In the data rows, zero lies at 4.5, halfway between 4 and 5.
Here are some points, one per row:
[5 4 7 6 3 6 4 3 0 6 5 5 6 4 4 8 3 5 5 6 2 8 4 6 3 5 4 4 7 6 6 6 4 7 6 6 3
 6 2 4 2]
[4 5 3 7 1 1 8 5 6 9 5 4 8 3 5 3 5 2 6 7 5 3 2 6 9 5 6 2 5 5 1 2 6 7 7 2 4
 2 5 6 5]
[4 2 5 3 3 6 4 3 6 4 3 4 4 7 2 4 5 5 4 1 7 7 6 4 7 4 5 5 6 7 4 6 3 5 3 4 8
 7 2 4 7]
[3 5 6 3 6 4 6 6 7 5 4 5 1 5 5 7 7 4 4 7 8 6 5 3 6 7 6 5 7 5 4 4 4 3 1 4 1
 3 6 6 4]
[6 5 3 6 5 4 5 5 3 4 3 4 4 2 5 3 5 5 4 3 5 4 5 4 2 4 3 8 5 4 2 6 5 3 5 4 5
 7 4 2 2]
[7 2 5 5 4 6 5 2 8 7 4 2 5 5 6 3 4 5 2 4 6 6 5 3 5 4 5 5 6 6 6 6 7 3 5 4 8
 3 5 4 8]
[4 8 4 3 9 4 2 4 2 3 4 5 3 0 8 7 4 7 3 7 4 6 6 5 4 5 8 3 2 1 8 6 3 5 4 3 7
 6 2 7 5]
[5 6 4 4 6 5 2 3 5 3 4 2 3 3 6 6 5 6 3 7 3 6 5 3 2 5 6 4 3 2 5 5 3 3 5 5 7
 2 4 5 4]
[8 6 5 4 3 7 4 6 7 4 5 5 2 4 0 5 9 5 4 3 3 3 7 4 4 4 4 6 7 5 2 4 5 5 7 4 8
 2 4 4 4]
[3 5 7 7 5 3 6 7 3 4 8 7 5 6 6 4 4 2 9 4 1 3 5 9 2 7 2 6 1 5 5 3 9 8 3 8 1
 4 7 4 1]
[5 7 6 4 5 5 2 4 3 4 3 4 6 4 3 6 1 5 3 5 4 6 5 2 6 4 4 1 4 8 3 6 4 5 4 6 1
 6 6 2 4]
[3 3 7 4 1 1 6 5 3 5 6 2 7 5 7 4 5 2 5 5 6 2 1 6 5 6 6 6 6 5 6 1 7 6 2 5 7
 2 7 6 5]
[3 4 6 4 3 6 3 5 4 4 3 5 3 6 4 1 3 4 5 4 3 5 5 5 3 3 3 3 4 3 4 5 4 4 5 4 4
 5 4 5 4]
[4 5 4 3 5 6 3 5 4 3 5 4 4 2 6 6 4 5 4 7 3 5 4 4 0 5 6 3 4 3 5 5 4 3 5 4 4
 3 2 8 4]
[6 3 2 7 6 2 4 2 5 6 2 7 7 2 5 6 5 8 6 4 5 2 3 4 8 2 7 5 7 3 5 3 0 3 5 3 1
 9 1 5 9]
[2 3 5 3 6 5 4 5 7 6 5 4 3 6 5 6 6 4 3 4 8 6 5 3 6 5 7 5 6 6 6 5 4 4 4 6 4
 5 4 4 3]
[3 8 4 7 2 3 6 6 2 5 5 8 2 5 3 5 5 3 7 1 5 3 5 4 2 5 3 6 1 4 4 4 5 5 5 4 3
 5 4 2 2]
[3 4 5 6 5 3 7 6 6 8 4 4 5 6 7 4 4 2 5 4 5 5 3 4 6 5 7 4 4 8 4 3 4 6 4 5 6
 0 5 4 5]
[3 6 4 4 5 5 5 4 5 3 3 3 4 6 2 6 5 5 2 4 4 5 5 3 6 5 5 4 5 7 3 4 5 4 6 4 4
 4 6 4 5]
[7 5 1 6 2 4 4 4 4 5 2 5 3 4 4 7 5 6 3 2 6 4 5 3 4 1 5 7 3 5 3 4 3 2 6 3 2
 6 4 3 2]
[7 6 2 9 2 6 3 4 5 4 3 6 3 5 4 7 5 6 2 2 5 3 4 3 5 3 4 5 3 6 5 4 2 2 4 2 3
 7 5 3 2]
[1 6 7 3 2 0 5 9 2 6 7 0 6 4 9 5 9 4 8 6 7 2 2 7 4 6 5 8 6 3 9 0 6 7 0 6 7
 4 6 6 6]
[5 2 4 2 6 6 4 3 6 6 4 5 2 5 3 6 4 3 3 3 7 8 5 3 5 6 4 5 6 7 4 4 3 4 5 4 5
 6 6 3 6]
[4 3 4 3 5 5 5 4 5 3 6 6 5 8 4 3 3 3 7 3 3 5 5 5 4 6 3 3 4 3 5 5 5 3 4 5 5
 5 4 4 4]
[5 9 3 4 7 6 4 3 4 2 4 4 4 3 5 3 5 6 4 6 4 6 4 3 5 2 6 3 2 5 3 4 4 5 5 5 9
 4 4 3 5]
[5 6 4 5 5 5 2 3 0 3 4 4 6 5 3 6 3 6 2 6 4 6 5 3 5 4 4 1 4 7 4 6 5 6 4 6 2
 5 5 3 5]
[7 3 3 8 4 3 5 3 5 6 6 2 7 3 5 2 6 5 6 5 5 0 2 7 8 3 5 3 9 4 3 3 3 5 8 2 1
 4 4 5 8]
[2 5 3 3 5 5 2 4 4 3 7 8 5 3 6 2 2 2 7 7 3 4 6 9 5 7 4 0 4 1 7 5 2 4 6 5 2
 4 0 8 5]
[7 3 5 4 3 4 6 4 6 6 5 1 8 5 5 2 5 3 4 4 4 2 2 6 5 4 6 4 7 5 5 6 5 6 5 4 5
 3 8 4 6]
[3 7 4 2 4 5 3 4 3 4 6 5 3 5 6 2 4 5 4 6 4 3 5 6 2 4 4 3 4 3 2 5 4 4 6 3 4
 5 4 6 3]
[5 1 5 3 7 6 6 6 7 2 4 5 5 7 4 1 2 4 7 4 5 5 6 5 3 6 2 6 3 2 4 6 6 6 6 7 7
 5 6 5 5]
[5 3 5 6 4 6 6 4 5 3 4 7 3 6 4 6 4 6 5 4 3 3 5 5 5 3 4 4 3 6 6 5 5 2 3 5 5
 5 6 1 4]
[5 2 5 3 7 5 5 5 6 2 7 5 4 6 4 1 2 4 6 3 3 6 5 5 5 6 2 6 3 4 5 7 7 5 5 7 5
 4 5 6 6]
[2 7 5 2 6 4 7 8 8 3 6 3 2 4 3 7 8 3 3 8 7 3 5 3 7 3 4 6 5 2 4 2 6 4 1 3 3
 2 6 6 6]
[7 5 3 3 3 4 5 5 2 5 1 3 7 4 3 2 5 6 2 3 5 4 5 4 2 4 3 9 3 1 1 5 5 3 5 3 3
 7 2 4 2]
[5 2 5 3 7 5 7 3 8 3 7 6 4 7 3 3 3 5 6 3 3 5 5 6 4 5 1 5 1 5 6 6 6 3 4 7 7
 4 7 4 6]
[5 4 6 4 4 6 3 2 1 5 4 5 6 4 4 6 5 4 5 5 3 5 5 3 5 5 4 4 5 7 5 6 4 5 6 4 4
 4 4 5 3]
There is one direction along which these points spread out most. Take the direction at right angles to it along which they spread out most. Then take the direction at right angles to both along which they spread out most. Go by this last direction. Where along it does each point below lie, from 0 to 99? The average is 50, and the first point in the table lies past the average. One standard deviation of the points above along it is 16.
[7 5 1 6 2 4 4 4 4 5 2 5 3 4 4 7 5 6 3 2 6 4 5 3 4 1 5 7 3 5 3 4 3 2 6 3 2
 6 4 3 2] 48
[7 3 5 4 3 4 6 4 6 6 5 1 8 5 5 2 5 3 4 4 4 2 2 6 5 4 6 4 7 5 5 6 5 6 5 4 5
 3 8 4 6] 36
[7 6 2 9 2 6 3 4 5 4 3 6 3 5 4 7 5 6 2 2 5 3 4 3 5 3 4 5 3 6 5 4 2 2 4 2 3
 7 5 3 2] 47
[6 3 2 7 6 2 4 2 5 6 2 7 7 2 5 6 5 8 6 4 5 2 3 4 8 2 7 5 7 3 5 3 0 3 5 3 1
 9 1 5 9] 66
[3 6 4 4 5 5 5 4 5 3 3 3 4 6 2 6 5 5 2 4 4 5 5 3 6 5 5 4 5 7 3 4 5 4 6 4 4
 4 6 4 5] 38
[7 3 3 8 4 3 5 3 5 6 6 2 7 3 5 2 6 5 6 5 5 0 2 7 8 3 5 3 9 4 3 3 3 5 8 2 1
 4 4 5 8] 56
[5 3 5 6 4 6 6 4 5 3 4 7 3 6 4 6 4 6 5 4 3 3 5 5 5 3 4 4 3 6 6 5 5 2 3 5 5
 5 6 1 4] 38
[4 3 4 3 5 5 5 4 5 3 6 6 5 8 4 3 3 3 7 3 3 5 5 5 4 6 3 3 4 3 5 5 5 3 4 5 5
 5 4 4 4] 44
